(in the rows, 128 means zero)
The rows below fall into families. The same turns and mirrors carry the whole set onto itself and the rows of a family onto each other. For each named row, which other rows are in its family? Write them in the order they are listed.
These 32 rows form 4 families of 8 rows each.
Lok: [136 171 136 107 120 113 108 149]
taso: [103 118 164 128 160 135 159 118]
kom: [129 165 145 139 149 113 104 158]
Bip: [113  71 133 134 123 130 136 125]
zolil: [110  79 140 137  97 137 129 124]
tem: [151 123 153 168 134 118 117 101]
Vifos: [156 140 181 144 134 127 130 110]
Vavif: [ 97 132 128  94 118 137 139 164]
Fikup: [120  89 136 123 102 143 152 108]
das: [115 131 166 136 151 125 174 141]
bakiz: [ 97 133 157 109 158 121 158 126]
didon: [152 122 123 152  94 133  99 139]
dele: [136 119 138 145  74 133 106 127]
Gani: [133 121 184  98 110 125 116 145]
lifa: [ 93 114 100 116 118 128 126 155]
tirar: [106 125 172  98 114 158 130 138]
leva: [139 175 140 125 155 118 127 141]
Gen: [134 124 115 125 101 130  83 124]
navul: [113  83 145 154 132 142 147 117]
sem: [143 130 109 163 139  96 126 127]
Kan: [107 123 181 117 103 148 110 142]
Tova: [146 137 117 133  92 120  97 147]
zop: [143 125 167 152 141 133 121  92]
Davas: [114 135 143 116 177 123 150 138]
Gil: [120 115  91 141 146 111 141 129]
Mima: [116 133  97 162 142 130 140 121]
Rifi: [119 121 115 104 133 151 135 171]
fivel: [105 129 114 110 111 122 135 174]
Totid: [131 133 165 158 119 105 121  95]
gove: [143 132 100 144 149 108 146 124]
vam: [129 139 190 121 106 144 115 136]
nal: [136 184 148 128 129 126 120 141]

Same family as dele: Lok, Vifos, lifa, tirar, navul, sem, Davas
Same family as zolil: taso, tem, Vavif, leva, Tova, Gil, vam
Same family as Mima: kom, Fikup, das, Gani, Gen, Rifi, Totid

The rows below fall into families. The same turns and mirrors carry the whole set onto itself and the rows of a family onto each other. For each named row, which other rows are in its family? Write them in the order they are listed.
These 32 rows form 4 families of 8 rows each.
dodur: [120 131 130 180 128 138  92 136 147  71  98  89 146 131  56 114 121 130
 150  59 135  90 142 180 152 131 125 120]
mefo: [118  88  79 117 125 148 125 135 132 110 146  79 124 157 111 103 143 128
 160 102 145 107 133 146 113  88 128 113]
nesu: [155  88  98 129 162  95 108 153  90 167 134 143 165 148 108 124 121 133
 129 112 153 134 176 147  87  69 133 139]
Ret: [149 100  74 188 136 159 114 169  95  94 151 126 154 142  97 137 105 153
 148  89 132 122 142 208  97  74  91 148]
sivep: [164 138 141 190 139 105 104 162 111 121 101 151 196 100  67 139  88 134
 123  76 150 114 178 180 109 119 122 153]
zama: [126 116 165 126 132  92  86 162 144 141 105 110 165 139  83 112 124  98
 126 103 152 104 176 113 132 103 142 125]
Bifu: [117 115 168 114 139  86  98 151 146 135 106 115 158 139  75 107 122 110
 140 104 161 122 164 133 138 126 149 121]
fam: [159  90 108 127 145 119 126 172 103 168 146 140 165 147 120 133 115 136
 135 119 146 138 169 153  77  71 121 155]
zupi: [153 106  74 180 140 165 132 145 106  98 137 119 146 138  95 135 111 167
 158  75 129 125 136 220  97  98 103 150]
suzaf: [154  98  79 190 131 164 128 150 100  97 140 131 151 147  97 144 107 156
 154  75 127 139 150 208  87  88  98 142]
sop: [155  99 106 129 155 109 119 166  98 165 141 126 171 137 116 131 125 133
 129 112 157 137 189 147  78  65 131 149]
Vila: [123 124 133 177 119 148 100 142 153  73 102 104 139 140  62 116 111 133
 156  66 125  92 123 187 152 137 116 125]
tadu: [159 109 152 191 126 107 135 160 138 111 107 159 127 137 115  96 112 127
 156  81 157  74 146 171 102  72 109 131]
pamal: [106  90  94 131 124 145 122 144 138 113 144  78 125 149 131  99 142 121
 170  93 153 103 128 141 117  90 131 124]
Gaka: [128 112  91 119 143 150  62 151 118 130 129  83 180 141  68 158 113 160
 126 104 140 130 174 180 127 141 131 149]
Lere: [167 127 135 190 141 105  99 162 124 123  99 149 190 118  52 126  76 152
 124  77 139 120 181 169 112 122 116 164]
Fab: [120 112  87 115 147 150  84 148 111 127 135  71 184 141  62 150 123 138
 129  97 124 155 166 163 127 131 136 144]
Zezar: [163 108  71 193 135 171 119 156 103 104 137 115 153 138 103 141 115 154
 145  73 120 107 149 200  92  77  97 153]
loko: [113  95 104 117 132 152 119 145 127 115 144  81 120 159 126 120 160 114
 160 101 142 109 132 164 117  81 130 111]
Nolus: [153 103 147 174 120 107 156 158 129 111 124 154 126 129 100  85 115 111
 141  69 148  76 147 161 104  68 119 130]
Kize: [125 124 160 117 143  94  92 157 150 142 103  99 160 131  79 103 129 109
 131 102 153  89 163 125 143 114 148 132]
mudib: [116 117 131 172 107 151 108 148 154  70  88  89 144 130  63 125 112 123
 164  68 126  92 149 185 130 134 119 123]
niro: [120 122  92 122 143 143  74 150 105 124 135  76 190 149  67 157 116 140
 129 101 129 141 175 184 138 135 125 138]
pire: [152 109 148 188 130 107 157 157 132 108 112 147 131 137 109  88 123 104
 158  74 141  99 138 153 103  61 115 127]
nido: [125 134 141 177 113 162 110 154 160  72 110  87 146 129  70 123 114 132
 156  66 128  95 136 185 142 134 114 136]
ris: [158  99 148 185 131 113 144 158 145 114 108 153 121 129 111  91 120 125
 155  78 152  88 137 149  92  67 121 137]
Muz: [162 134 159 190 149 109  94 173 117 128  96 150 187 121  66 143  92 138
 125  76 136 122 179 187 117 114 119 164]
nel: [126 119  91 132 154 149  62 150 121 128 119  76 185 150  78 162 120 153
 143 108 133 153 165 170 125 134 128 145]
Lutu: [115  84  99 116 134 152 115 146 140 117 142  79 115 177 110 109 147 131
 162 102 131 115 134 153 120  83 125 122]
vobes: [131 121 165 118 138  97 104 139 154 144  91 103 156 136  81 110 130 112
 137  89 150 107 170 125 133 128 156 127]
vot: [173 132 146 176 149 111  97 163 114 126  98 151 186 129  48 147  94 144
 115  85 128 125 185 192 112 113 117 151]
Zeton: [163 104 109 134 168 105 111 160  97 169 155 141 168 149 115 121 124 142
 120 110 156 136 164 148 100  68 128 153]

Same family as niro: mefo, suzaf, sop, Vila, Kize, ris, Muz
Same family as vot: dodur, zama, fam, zupi, tadu, pamal, Fab
Same family as nido: nesu, Ret, sivep, Gaka, pire, Lutu, vobes

The rows below fall into families. The same turns and mirrors carry the whole set onto itself and the rows of a family onto each other. For each named row, which other rows are in its family? Write them in the order they are listed.
These 16 rows form 4 families of 4 rows each.
Zof: [125 152 110 119 142 119 122 192  54 124  97  64 103 208 146 111 129 100
 143 136]
zet: [139 141 118 139 184  62  98 126  95 142 150  88 154 181 132 105 138  36
 120 128]
fim: [117 131 154 129 159 103 140 164  90 142 110  82  95 182 173 124 150 107
 141 128]
Nogug: [157 174 139 146 186  98 100 158  61 130 115  79 146 170 118 111 159  69
 149 113]
mol: [ 78 140 148 131 150 104 152 187  73 130  95  87 111 187 139 108 106 122
 119 116]
ped: [106 200 101 130 180  78 138 123  94 107  80 111 153 208 158  95  79  86
 148 139]
Nedi: [125 186  89 143 153  86 119 122 127 110  81  87 170 230 151 123  88  97
 128  96]
vika: [115 152 160 158 147 113 114 175  41 114 102  85 125 204 146 124 149  85
 145 103]
podog: [102 165  99 112 163  67 115 167 107 102 147  83 119 170 143 127 126  96
  62 104]
Gavav: [117 211  90 142 164  91 132 142 107  81 129  87 145 207 155 107 101  97
  84  76]
Saze: [ 99 166 137 142 185  81 119 140  76 135 146  99 128 191 101  91 153  50
 147 138]
Gef: [113 176  81 143 157 108 136 151 128 118 154  70 123 214 150 146 134  87
  88  81]
pob: [122 146  65 140 172 100 128 130 110 119  92 115 136 200 132  97  62 100
 124 120]
dibe: [ 98 172  91  98 136  95 140 123  96 112 146  92 151 191 151 139 102  76
  72  97]
zepu: [108 138 117 148 162  90 148 121 103 150  94  98 166 217 142  86  69  74
 144 121]
zuru: [121 168 132 161 196  99 124 124  64 131 138 116 156 165 129 145 141  45
 137 107]

Same family as Zof: ped, Gef, zuru
Same family as mol: zet, podog, zepu
Same family as pob: fim, Saze, dibe

The rows below fall into families. The same turns and mirrors carry the whole set onto itself and the rows of a family onto each other. For each named row, which other rows are in its family? Write them in the order they are listed.
These 20 rows form 4 families of 5 rows each.
sisel: [127 109 147 160 125 140 193 138]
zakap: [112  70 152 153 134 156 118 149]
tovel: [172 139 135 143 140 154 131 172]
Tubud: [111 139 165 164 177 121 141 120]
Tozu: [108 126 136 141 163 152 171 109]
Kov: [172 124 164 121 160 120 125 151]
kalad: [104  89 140 139 172 163 121 125]
vupo: [148  93 150 138 173 159 112 172]
roz: [147 140 146 154  99 146 136 155]
gutu: [ 91 121 172 141 144 141 145 120]
Nedem: [153 103 163 171 181 123 141 171]
Vip: [143 101 123 190 146 130 175 136]
kep: [152 139 119 152 134 152 179 137]
femi: [149 105 144 134 159 118 185 116]
toben: [121  88 126 181 147 144 105 130]
tidok: [147 108 181 143 147 139 135 184]
Tibiz: [120 115 146 123 152 129 117  96]
tep: [170 119 116 141 113 132 137 123]
sif: [148 153 138 174 133 131 112 141]
lud: [152  60 135 136 157 135 126 136]

Same family as roz: sisel, zakap, gutu, tidok
Same family as femi: Kov, Tibiz, tep, lud
Same family as Nedem: Tubud, Vip, toben, sif

The rows below fall into families. The same turns and mirrors carry the whole set onto itself and the rows of a family onto each other. For each named row, which other rows are in its family? Write them in the order they are listed.
These 40 rows form 5 families of 8 rows each.
Gokop: [133 119  97 138 109 164 127 154]
Lem: [131 143  68 149 190 132 116 111]
der: [106 147  84 156 172 168 136 101]
vetu: [ 87 137  35 148 178 157 141 114]
romu: [ 93 128  70 122 118 172 124 173]
kam: [ 95 129  55 139 114 144 127 182]
kar: [134 116  80 144 136 136  98 180]
Zum: [122 118  47 164 192 134 121 115]
dof: [102 102  52 133 122 151 119 182]
Raz: [138 113  68 144 129 136 107 182]
ros: [122 114  41 147 177 132 137 101]
vofuz: [130 123  87 140 101 162 136 147]
kul: [ 90 136  76 111 132 175 116 164]
dezo: [ 91 149  30 145 178 150 136 122]
vetal: [ 87 110  91 135 119 163 121 167]
muk: [113  99  50 167 187 131 116 122]
ridab: [140 152  68 177 164 134 130 117]
sose: [100  97  44 121 132 153 120 174]
Fimo: [103  98  36 128 123 146 127 170]
Rek: [111 113  44 168 193 131 117 130]
Godud: [109 146  57 133 193 145 121 109]
Rak: [101 135  35 146 187 151 134 109]
nar: [119 119  85 121 101 154 132 152]
kot: [137 140  66 170 176 141 132 104]
Soti: [ 91 143  39 157 179 132 136 114]
velu: [ 97 129  72 104 125 156 114 170]
tagel: [101 132  85 152 168 169 136  95]
boze: [110 142  69 150 179 163 136  95]
vedef: [ 90 135  76 156 177 152 135  96]
roteg: [140 136  70 182 167 135 133 113]
tizo: [130 121  85 128 123 135 105 174]
guted: [120 153  70 174 166 130 137 106]
rako: [124 129  61 146 167 146 145  88]
Fali: [119 122  90 139 105 166 127 165]
sutel: [108 115  63 172 185 124 122 113]
sesi: [ 97 138  70 112 122 177 127 163]
Vifim: [112  99  53 121 116 136 122 169]
vubo: [113 138  77 148 105 146 129 175]
sebik: [102  98  85 147 123 144 112 177]
bim: [127 114  76 147 120 144 111 184]

Same family as muk: kar, vofuz, kul, dezo, ridab, Fimo, tagel
Same family as sesi: Gokop, der, vetu, Raz, sose, Rek, roteg
Same family as Vifim: nar, Soti, velu, vedef, tizo, guted, sutel

